rotation ticks, each row followed by its count of ticks
The counts run from 0 to 181.
110 81 105 111 102 84 65 100 77 130 105 104 81 108 121 89 100 72 84 114
 57 127 77 91 103 149 97 125 102 97 97 65 111 109 97 109 117 125 91 110
 90 100 115 => 147
108 83 118 101 109 68 83 69 97 131 86 83 87 99 99 81 116 61 79 114 71
 114 86 90 100 104 86 127 104 88 101 60 117 111 111 131 91 108 79 118 97
 124 104 => 164
97 71 99 89 100 76 92 96 88 101 65 118 102 109 107 96 107 58 63 91 68
 121 94 100 90 76 103 109 109 83 103 75 144 97 110 114 58 84 110 118 84
 101 83 => 171
117 94 82 99 83 84 71 84 112 123 95 110 69 100 109 89 116 77 100 87 40
 119 90 79 98 128 125 102 113 104 111 85 118 118 94 130 91 119 76 106
 110 93 101 => 8
123 82 117 118 103 90 74 124 80 89 73 89 93 107 131 119 135 77 80 102 93
 99 72 80 100 134 71 124 97 102 104 115 137 97 97 119 84 78 101 120 90
 115 105 => 47
92 59 87 65 117 105 131 88 91 117 78 83 80 72 92 113 117 82 88 88 47 107
 91 78 75 91 105 92 98 78 113 103 121 107 107 103 84 109 105 116 79 129
 95 => 87
100 86 119 77 85 108 118 104 93 108 78 90 96 56 107 109 132 83 74 92 55
 104 98 75 81 123 101 103 85 80 113 114 120 100 92 112 66 109 107 102 85
 145 89 => 85
82 79 63 97 94 70 66 100 89 125 74 129 71 101 105 102 107 73 118 88 61
 131 78 98 81 100 109 105 104 114 106 90 123 100 70 122 102 96 108 89 99
 84 91 => 135
94 73 107 81 91 84 100 103 90 108 73 107 115 113 109 105 100 57 55 101
 75 114 94 98 82 104 96 117 112 87 106 79 151 108 121 105 58 79 96 111
 78 111 74 => 170
106 76 107 128 106 77 104 79 91 136 110 88 78 83 109 85 131 85 102 84 58
 95 71 95 91 131 107 122 119 104 88 124 110 105 126 127 99 105 82 93 109
 100 122 => 110
86 75 99 122 108 78 55 88 70 141 88 100 95 94 97 89 137 86 92 80 77 128
 74 89 109 120 95 142 102 109 77 99 117 114 106 113 104 104 113 77 100
 102 110 => 127
90 60 80 69 119 95 129 63 91 124 85 69 78 88 94 104 111 69 95 80 50 104
 84 77 94 91 105 106 108 78 111 91 123 116 116 102 87 112 93 107 88 121
 100 => 88
105 69 100 109 104 85 62 97 76 132 104 110 74 94 115 93 98 73 97 113 56
 139 85 84 96 117 104 120 102 99 105 59 104 105 88 115 122 122 109 111
 93 103 117 => 146
111 86 113 93 89 102 85 109 92 120 89 112 102 73 106 100 125 100 73 102
 56 115 108 67 69 132 130 98 78 95 120 91 133 115 95 113 73 99 108 111
 89 102 99 => 11
110 76 105 90 102 103 111 118 106 95 103 113 70 74 101 114 135 95 95 82
 50 111 80 64 73 125 121 109 96 102 119 128 125 108 113 97 92 102 101
 117 118 128 115 => 103
96 63 115 114 104 75 109 115 74 102 91 84 84 100 129 96 113 55 81 122 90
 101 62 107 77 151 70 115 100 106 97 113 118 88 96 121 95 100 90 114 80
 120 83 => 57
77 66 83 108 114 74 66 94 66 137 81 98 80 104 93 104 131 90 100 76 70
 125 70 91 102 118 98 138 102 104 90 97 118 127 99 96 119 100 105 79 101
 96 107 => 126
98 67 96 78 109 99 109 104 86 90 79 64 79 102 127 123 118 75 91 114 65
 103 80 72 90 141 79 107 97 84 115 107 122 97 87 97 93 100 98 112 75 133
 103 => 67
105 68 116 84 118 102 105 100 97 97 68 102 88 105 83 124 124 68 83 92 67
 120 68 90 90 110 96 122 94 99 103 94 132 132 126 74 92 84 88 120 90 125
 85 => 179
116 89 113 92 98 108 97 102 98 114 78 87 97 97 104 99 128 80 64 115 73
 112 90 72 77 147 96 105 73 95 110 85 132 118 80 105 70 96 90 116 71 125
 82 => 159
90 68 91 89 101 85 90 128 75 119 92 125 100 113 126 87 103 77 50 116 85
 120 84 90 67 130 103 100 83 98 110 82 127 83 86 101 79 97 121 120 80
 105 93 => 150
99 74 104 129 106 80 60 108 64 140 95 121 96 82 112 78 138 100 83 82 85
 124 74 93 94 123 97 130 100 104 90 101 112 89 95 124 96 107 122 97 96
 101 115 => 128
81 64 111 107 84 76 91 113 81 100 76 99 110 125 107 115 107 59 81 103 71
 119 75 100 74 119 92 119 112 104 95 91 144 119 115 98 86 64 93 98 99 91
 74 => 41
81 73 86 94 113 69 63 86 70 144 81 99 91 98 110 107 116 81 90 98 81 132
 97 74 88 88 91 119 93 93 104 53 118 105 74 113 95 94 120 98 103 108 107 => 144
110 87 94 111 100 99 67 116 82 121 81 102 94 77 128 100 127 95 83 102 67
 111 94 67 81 143 105 94 88 106 108 104 118 92 63 131 85 95 117 105 70
 97 107 => 139
130 75 88 98 107 81 80 89 112 93 64 106 78 118 118 111 112 57 90 88 55
 117 83 95 113 97 101 105 129 92 110 89 127 102 126 115 82 105 85 135 92
 93 100 => 173
135 89 104 102 98 78 76 89 116 94 73 98 87 112 120 108 125 60 90 92 61
 105 78 88 122 118 94 120 121 86 117 91 130 100 121 127 81 109 83 120 97
 113 107 => 174
78 73 100 77 110 82 99 96 69 105 75 80 95 94 114 122 118 73 86 100 87
 120 84 80 91 94 67 121 95 77 108 86 114 100 78 106 76 95 113 101 94 148
 100 => 69
115 77 102 115 117 66 71 81 87 139 106 122 80 90 104 94 117 86 81 91 65
 125 97 75 95 91 113 115 103 90 112 65 117 96 115 123 95 110 102 124 116
 100 128 => 17
91 67 88 109 110 81 100 115 81 132 112 105 76 114 123 82 125 89 81 108
 81 103 64 89 68 163 105 109 93 114 99 119 119 99 96 106 103 90 103 99
 96 93 98 => 131
88 64 80 60 107 86 129 117 92 107 96 100 77 114 110 97 104 64 75 94 64
 110 70 97 83 121 96 97 105 90 117 110 118 96 108 98 88 118 101 120 88
 131 79 => 77
83 79 78 74 100 88 117 109 92 135 109 105 85 120 104 76 111 81 60 100 71
 108 80 92 75 151 121 96 95 92 109 104 126 112 102 98 87 100 87 107 89
 109 85 => 3
94 76 114 87 81 88 111 109 92 107 90 94 110 116 114 100 98 57 64 110 65
 109 90 99 80 127 102 115 106 85 107 80 143 112 124 102 70 88 77 114 90
 109 77 => 169
97 72 100 68 110 104 120 101 90 109 86 94 91 56 98 107 126 84 78 91 51
 111 100 77 61 103 104 91 84 78 116 106 120 95 98 105 69 106 114 114 83
 143 93 => 86
73 61 88 92 92 80 118 117 87 122 111 115 85 93 107 106 116 79 101 88 54
 112 78 94 44 105 126 107 107 107 103 119 128 113 116 98 94 75 106 91
 109 86 94 => 114
107 75 86 102 114 97 76 118 87 121 88 101 72 90 130 110 122 93 88 112 63
 111 88 69 65 141 111 85 77 105 116 97 121 95 67 115 97 97 115 119 75 96
 111 => 140
